Some points:
-23;40;-30;75;41;12;24;25;-47;-21;22;84;-70;25;-10;66;-38;85;-6;104;-7;-31;29;-29;8;25;-2;13;-40;31;-42;7
-13;-1;25;-69;11;-87;-4;-28;35;-2;-29;65;-53;27;24;-5;-34;31;59;-25;-11;-29;19;-29;-28;-34;-3;-27;-47;-1;-99;-33
-10;-31;53;38;-34;37;48;-49;-2;21;-40;36;26;77;1;-79;10;73;11;64;-72;9;-32;24;-46;-47;29;-23;51;-75;-57;-49
-40;-21;79;-24;-47;-12;-50;-40;17;4;15;-25;19;46;88;96;20;-67;-18;14;7;54;26;55;-38;-15;58;34;-29;-43;-8;38
49;-14;-2;61;0;-75;35;38;-18;1;10;19;-18;-35;-5;21;-25;6;9;-14;17;28;7;22;-31;64;-4;13;-52;-58;-75;4
-45;62;-2;-11;46;-2;0;-33;54;30;9;33;64;-53;-25;1;76;-24;38;77;-23;94;75;1;24;102;-33;-31;18;-33;-29;-36
-11;51;8;23;4;20;-40;65;-11;27;14;-25;10;1;-18;81;14;21;-94;26;46;18;27;61;75;-57;23;-2;27;-69;-38;-61
53;-33;-45;-32;21;44;48;-5;-42;-46;60;-90;6;11;36;-35;75;10;-33;-6;35;42;3;-30;-57;67;-22;-25;23;5;-3;-74
-58;-23;-48;0;21;-1;-41;25;-13;55;-5;12;13;-28;9;30;-23;-25;59;6;62;21;-33;-31;-37;-17;-21;-32;28;12;16;67
-53;-36;-58;-23;-54;-30;-79;-68;60;19;31;-34;-8;-42;19;6;-10;78;-13;-31;-29;-22;-12;5;47;9;-62;-80;-1;-19;55;33
-8;-59;-14;46;-73;43;-42;-10;0;15;-12;-51;-24;44;-92;-21;0;-31;-34;35;-9;25;77;-59;39;16;-25;42;-1;22;-8;35
111;13;42;-3;62;54;1;127;4;-17;21;22;-18;-11;-21;17;-14;-13;31;33;-62;19;-43;41;34;27;34;5;0;-11;92;6
-20;26;-102;-50;-70;47;-13;24;-34;5;19;-14;11;-4;-4;57;-54;33;31;-5;60;-1;16;-4;89;-4;-33;1;20;-3;0;-48
-55;-11;24;-53;85;34;12;34;31;10;-25;-31;14;7;-20;62;-13;-4;-6;-2;-61;-41;-23;-40;32;-11;-48;9;112;6;51;0
-23;-5;-26;70;19;-33;15;-56;13;-54;1;-19;-56;55;3;21;3;-42;28;-13;31;-29;5;69;-52;26;-8;-70;20;-93;53;-66
-6;60;-16;-4;28;51;36;-24;37;31;98;-12;-98;2;23;-24;-19;29;-44;-15;8;-15;-68;42;-26;-38;51;-36;1;27;-13;55
-78;-102;17;22;-28;31;-29;36;-41;-53;60;-4;-13;-36;6;9;-2;64;-12;-8;-32;-26;39;32;-30;-62;16;-65;-35;21;15;6
-19;-4;-12;-21;-6;-57;10;-4;-15;9;-38;5;-80;-80;17;-46;123;5;-48;-24;90;-17;4;-47;-26;23;43;4;19;11;21;36
5;2;-10;-23;2;30;-11;-4;-23;4;-36;-47;16;31;22;43;-4;3;3;-4;-8;1;-46;-87;30;45;73;-5;-16;-110;-39;69
16;-4;36;49;59;17;30;30;40;-15;12;-89;-9;-73;-29;-39;-13;27;70;20;38;-9;-25;-1;22;27;-68;-22;40;27;-47;45
20;-5;27;39;-21;-41;-62;33;-5;39;-51;-82;-73;-47;37;-26;-41;-20;28;1;-34;74;-55;47;-13;49;-43;61;24;-7;-53;-51
-41;23;23;32;62;-38;-61;-32;-30;-56;-31;-3;21;6;-9;-88;-15;-29;95;1;31;-17;30;-15;75;-4;-18;27;-7;43;101;5
-22;-44;-35;-53;50;87;4;-1;5;102;-51;-47;-2;63;-46;-5;-34;-67;4;11;29;-1;-63;-14;-64;-46;-29;-45;-3;41;-46;-14
-28;-32;14;49;76;35;41;50;14;-3;-2;31;25;29;-3;37;54;-13;-55;-75;21;89;15;59;-48;-14;-51;-39;-22;64;22;57
15;-37;91;-64;-21;-57;20;0;-23;13;-46;19;17;-58;-36;-22;11;60;31;-4;125;32;-38;25;50;-43;4;-9;6;10;38;-39
41;9;-34;-35;44;-29;-61;62;3;5;-29;25;14;-41;63;-66;3;-5;12;24;-13;-58;-1;5;-50;-96;6;9;-41;-22;-14;-6
2;70;-39;-63;-46;38;-21;-12;-33;-54;-37;0;28;26;26;-64;-4;-11;-14;-63;-7;-16;-35;75;31;10;27;6;6;-25;-7;34
-5;-24;10;22;-61;2;5;35;27;-20;-8;-57;108;-15;-19;-2;50;9;18;-21;-52;-56;-24;36;0;54;54;-38;-62;19;-12;-43
-62;80;18;-62;34;1;-37;-8;-46;-3;10;-40;3;28;11;-20;52;-20;-13;22;-36;-69;23;-18;-39;56;-13;13;22;32;-19;52
22;-35;18;-22;6;-36;-34;-11;-20;12;-16;27;-96;22;-44;-46;13;-50;-22;39;-72;-38;65;18;-24;-12;13;-36;32;18;-60;19
-2;-56;-62;61;31;-37;4;-14;18;38;58;79;24;30;69;-20;-38;48;0;77;-13;84;24;-11;-11;-26;7;53;3;45;2;-29
27;-16;-5;39;11;30;-39;-46;14;12;16;16;-40;-11;96;30;-53;33;66;-88;18;36;34;-7;35;54;-34;31;23;-18;0;37
-15;50;10;53;17;1;34;-71;-2;-68;-28;44;70;-43;-46;43;-74;-46;19;8;-6;-33;6;21;-72;-23;-14;103;15;9;6;-14
-26;79;11;-19;-64;34;-25;29;46;-62;29;43;-59;10;-71;29;48;56;-24;-29;-23;11;7;-49;-92;35;5;-53;-57;16;51;-44
15;-51;15;-50;-60;53;89;-20;77;8;-27;46;-43;32;107;4;60;9;36;13;58;-4;38;-16;38;56;33;-4;23;111;-1;-22
102;23;-14;25;55;-11;-110;-46;-12;-77;-63;-4;14;-3;25;64;90;-15;-44;16;-9;-3;-46;-40;0;25;-21;-36;14;89;-52;-37
3;-9;7;62;-34;-45;67;54;28;-37;21;-46;50;62;27;-62;-31;-8;-25;65;55;-66;27;-23;-30;14;54;-63;32;76;-16;18
60;91;14;40;-47;5;1;-58;7;24;-54;-4;15;-9;24;-25;-77;23;-79;-64;-24;49;75;-39;-5;-31;-50;-81;78;15;32;-7
-4;-19;-32;-40;-34;-2;0;44;108;-77;-36;4;-7;-12;1;12;2;-41;42;-30;-61;26;51;-11;-14;-40;17;14;29;1;-28;43
0;-23;-14;67;57;-51;-28;-1;-50;-66;28;61;53;75;24;-17;33;2;-52;-80;63;-44;-42;-67;39;-42;16;26;59;-70;-32;-17
-68;21;1;10;61;-11;-16;-22;-27;2;-9;-31;-21;-72;-23;-32;-67;50;-65;25;21;3;-24;52;-2;17;54;-15;20;3;0;23
-21;24;25;-16;15;20;-59;56;19;-11;57;0;4;9;50;-67;-86;-70;-45;19;28;17;49;-72;44;-4;56;-66;20;-45;20;-60
5;-36;90;-1;19;-14;-53;-14;-63;35;-17;18;6;48;-27;2;-19;45;-11;-52;31;-56;-8;53;4;76;-31;-1;-40;13;0;48
46;-17;-19;3;-56;116;-12;-29;-70;16;-25;78;0;-18;17;-27;9;-45;38;16;17;-60;47;40;-32;4;-82;15;-8;-32;-28;24
-9;24;-43;-68;-16;-32;66;-18;-73;-103;-27;26;-58;-2;-9;31;-49;-35;30;-8;4;31;26;55;38;-26;66;-22;35;51;1;28
26;16;-59;41;-39;67;-63;-4;45;4;32;17;11;-51;-54;8;100;-29;0;-26;51;12;26;57;3;-52;65;50;20;51;-7;-28
-39;19;6;29;13;79;-1;11;-11;-16;-13;7;12;55;42;-21;-33;7;6;14;46;30;-65;-5;-10;6;-5;36;-90;7;-15;39
1;-20;5;28;39;-37;26;13;27;17;-59;-37;-49;51;-104;19;28;37;111;-54;5;-11;19;-11;-13;-5;54;67;63;-38;29;-10
12;-53;-48;-23;9;13;12;-67;14;29;28;47;27;15;-40;21;23;1;-40;-57;-22;-17;-15;6;-7;-17;-16;19;13;1;-4;28
-8;5;-67;93;-47;-28;70;-25;23;33;-118;-3;7;23;69;52;24;15;2;69;-2;-26;-83;-23;44;-23;29;-27;-31;45;48;-14
29;9;9;-18;0;24;27;-58;5;17;-35;-26;27;-47;-31;-78;44;-28;-39;45;-13;41;41;-37;17;-57;49;18;-112;-23;31;79
-5;6;59;29;-26;34;4;8;-76;35;-25;39;-52;-62;35;33;6;-63;44;14;-4;12;34;-44;-28;0;20;-36;41;-63;4;2
31;26;42;-13;-69;-2;-21;33;-74;9;-11;-70;-26;40;4;3;4;96;22;-17;-6;-6;7;-38;-55;-2;-43;102;-3;2;47;-43
-56;-30;14;9;-64;-44;-8;58;-33;-64;59;-24;20;-34;20;11;38;-13;41;22;-31;37;-54;-74;-43;-85;-57;27;68;4;-42;26
-51;28;5;36;46;7;5;27;60;35;-20;29;9;-32;34;-41;83;-4;-27;-70;-22;2;21;-58;7;62;24;54;-78;0;18;-17
-27;17;15;-16;-17;-49;64;-6;-33;-10;-22;-11;-24;48;57;-12;11;14;-54;54;-82;50;-41;37;53;1;-5;59;1;69;3;6
59;32;103;-35;-8;-38;-19;-7;47;28;33;46;32;-18;0;39;-23;-61;9;36;30;-27;-46;20;-50;-6;-25;0;22;26;112;-31
-41;37;41;46;-23;2;32;-52;86;33;11;-58;0;-29;13;18;-52;-5;23;0;32;-62;-5;-16;-35;8;1;19;-31;-22;-5;-44
-5;15;-55;-27;-8;56;-53;-16;-19;-52;-26;18;30;46;-39;-77;-7;9;43;42;27;41;-31;49;-28;63;14;-26;0;5;2;-28
-1;92;-42;-13;-62;-30;-3;90;-34;106;-15;26;47;-21;-20;45;-27;-21;-14;-21;42;-2;-11;-36;-35;-13;25;2;15;11;-20;39
62;-36;33;-55;27;18;-39;64;29;40;-39;-1;-44;-21;11;22;-15;-7;-45;12;-46;-72;19;-15;53;-5;4;36;14;16;21;-71
-64;-31;39;-45;-13;-6;-35;-33;-20;-10;45;-11;-23;46;-41;33;-18;-57;-13;-7;6;79;-51;-22;-13;29;53;18;-47;65;-2;-88
45;-26;47;-5;-13;-24;-19;3;59;-38;-9;-30;-10;32;-12;-34;-46;-52;-58;-64;-7;70;-34;9;51;-39;-48;-1;-41;-6;-20;14
0;8;30;-38;-81;-26;19;37;19;-36;51;21;21;-13;-64;-2;14;15;-19;37;40;21;-25;-2;38;9;-61;20;-17;-21;-39;68
14;-19;-18;3;-18;-32;50;37;25;56;-7;-4;18;37;-33;-15;-33;-30;-71;-12;45;-21;47;49;-10;19;-49;12;40;2;-18;-20
-11;18;-53;11;-9;-22;-1;6;16;11;35;72;-22;-5;-3;-39;12;-22;28;8;-64;-3;-127;-3;3;-4;-77;-28;-18;-35;32;-36
-81;-45;-5;58;0;33;14;55;-11;-39;-25;-10;10;-16;58;1;1;-17;-36;0;-37;-73;47;72;7;13;-41;44;-9;-14;58;25
78;16;29;0;22;-39;25;72;-7;73;55;-2;4;78;24;-10;34;-3;124;-36;-30;0;-1;53;27;-14;16;-30;3;-18;52;58
These points spread out most along one direction. Take the direction at right angles to it along which they spread out most. Go by this last direction. How many in every 100 of the points above lie lower along it than each point below? Answers are rounded to whole numbers. More than half of the points above lie lower than the first one.
69;-124;-5;-61;12;-29;-33;1;-4;-22;-39;16;74;-61;5;53;-66;47;-36;46;-3;-17;-17;-23;-60;50;23;-30;-7;-9;28;51 49
67;10;35;-13;12;12;34;-49;-19;1;66;21;11;40;-30;3;-35;42;7;-5;-17;7;22;-87;7;1;13;39;23;-28;111;26 60
13;1;-84;-38;54;-12;36;32;-11;-7;-50;-48;56;14;-25;33;-42;8;28;-43;-16;37;77;-31;-16;-21;-2;-45;-89;-31;-2;-47 43
-10;-47;-49;-37;12;-9;75;-8;-87;51;33;14;-10;-91;9;-65;-36;-12;-31;-69;-42;8;-10;5;-33;-7;4;61;-17;-12;34;-85 65
58;21;-46;16;36;-41;-68;-38;54;10;36;-66;-26;26;-26;1;3;73;23;50;38;-11;45;40;-29;-83;-14;48;-42;-13;11;26 65
-12;-39;10;-48;20;-9;34;-51;4;1;23;16;-2;7;-18;6;53;-15;0;86;57;-41;6;22;64;-17;-75;-3;0;-89;12;-26 62
1;-3;-29;-40;-13;-28;-25;-29;43;30;101;15;66;-2;8;-11;-2;6;16;-23;-44;-63;10;17;16;76;87;62;41;38;-79;2 46
-29;60;45;-3;-1;-37;0;-5;-47;42;15;16;52;10;-21;26;34;-3;13;-46;-44;-24;49;-4;81;-35;-62;-72;-68;57;-64;-22 37
20;-31;-65;74;-52;-60;19;-38;-20;19;15;4;-59;1;-70;14;-17;-108;-36;-2;-41;-36;-46;-8;50;29;21;-33;-36;-8;21;31 66
21;57;-44;-87;51;-16;91;-26;7;-47;37;-77;-10;5;40;43;22;-30;-49;22;-6;0;20;3;-15;-2;-53;33;-31;-42;-17;34 41
-27;3;40;2;5;69;42;17;69;-73;-49;65;-22;-35;-37;-28;-47;38;-29;-39;24;-25;-45;-23;40;-12;-2;30;-7;-43;-61;12 65
-24;25;-10;-5;7;-4;4;-19;-5;37;-25;6;59;-30;-23;-10;61;58;-15;-2;-71;90;3;40;-2;18;54;-44;79;-16;8;32 35
53;-16;71;64;35;64;42;-80;-78;7;64;-56;6;-75;-4;37;-5;-6;72;-19;-25;-26;-15;-19;36;-73;53;-37;-11;45;-37;-22 75
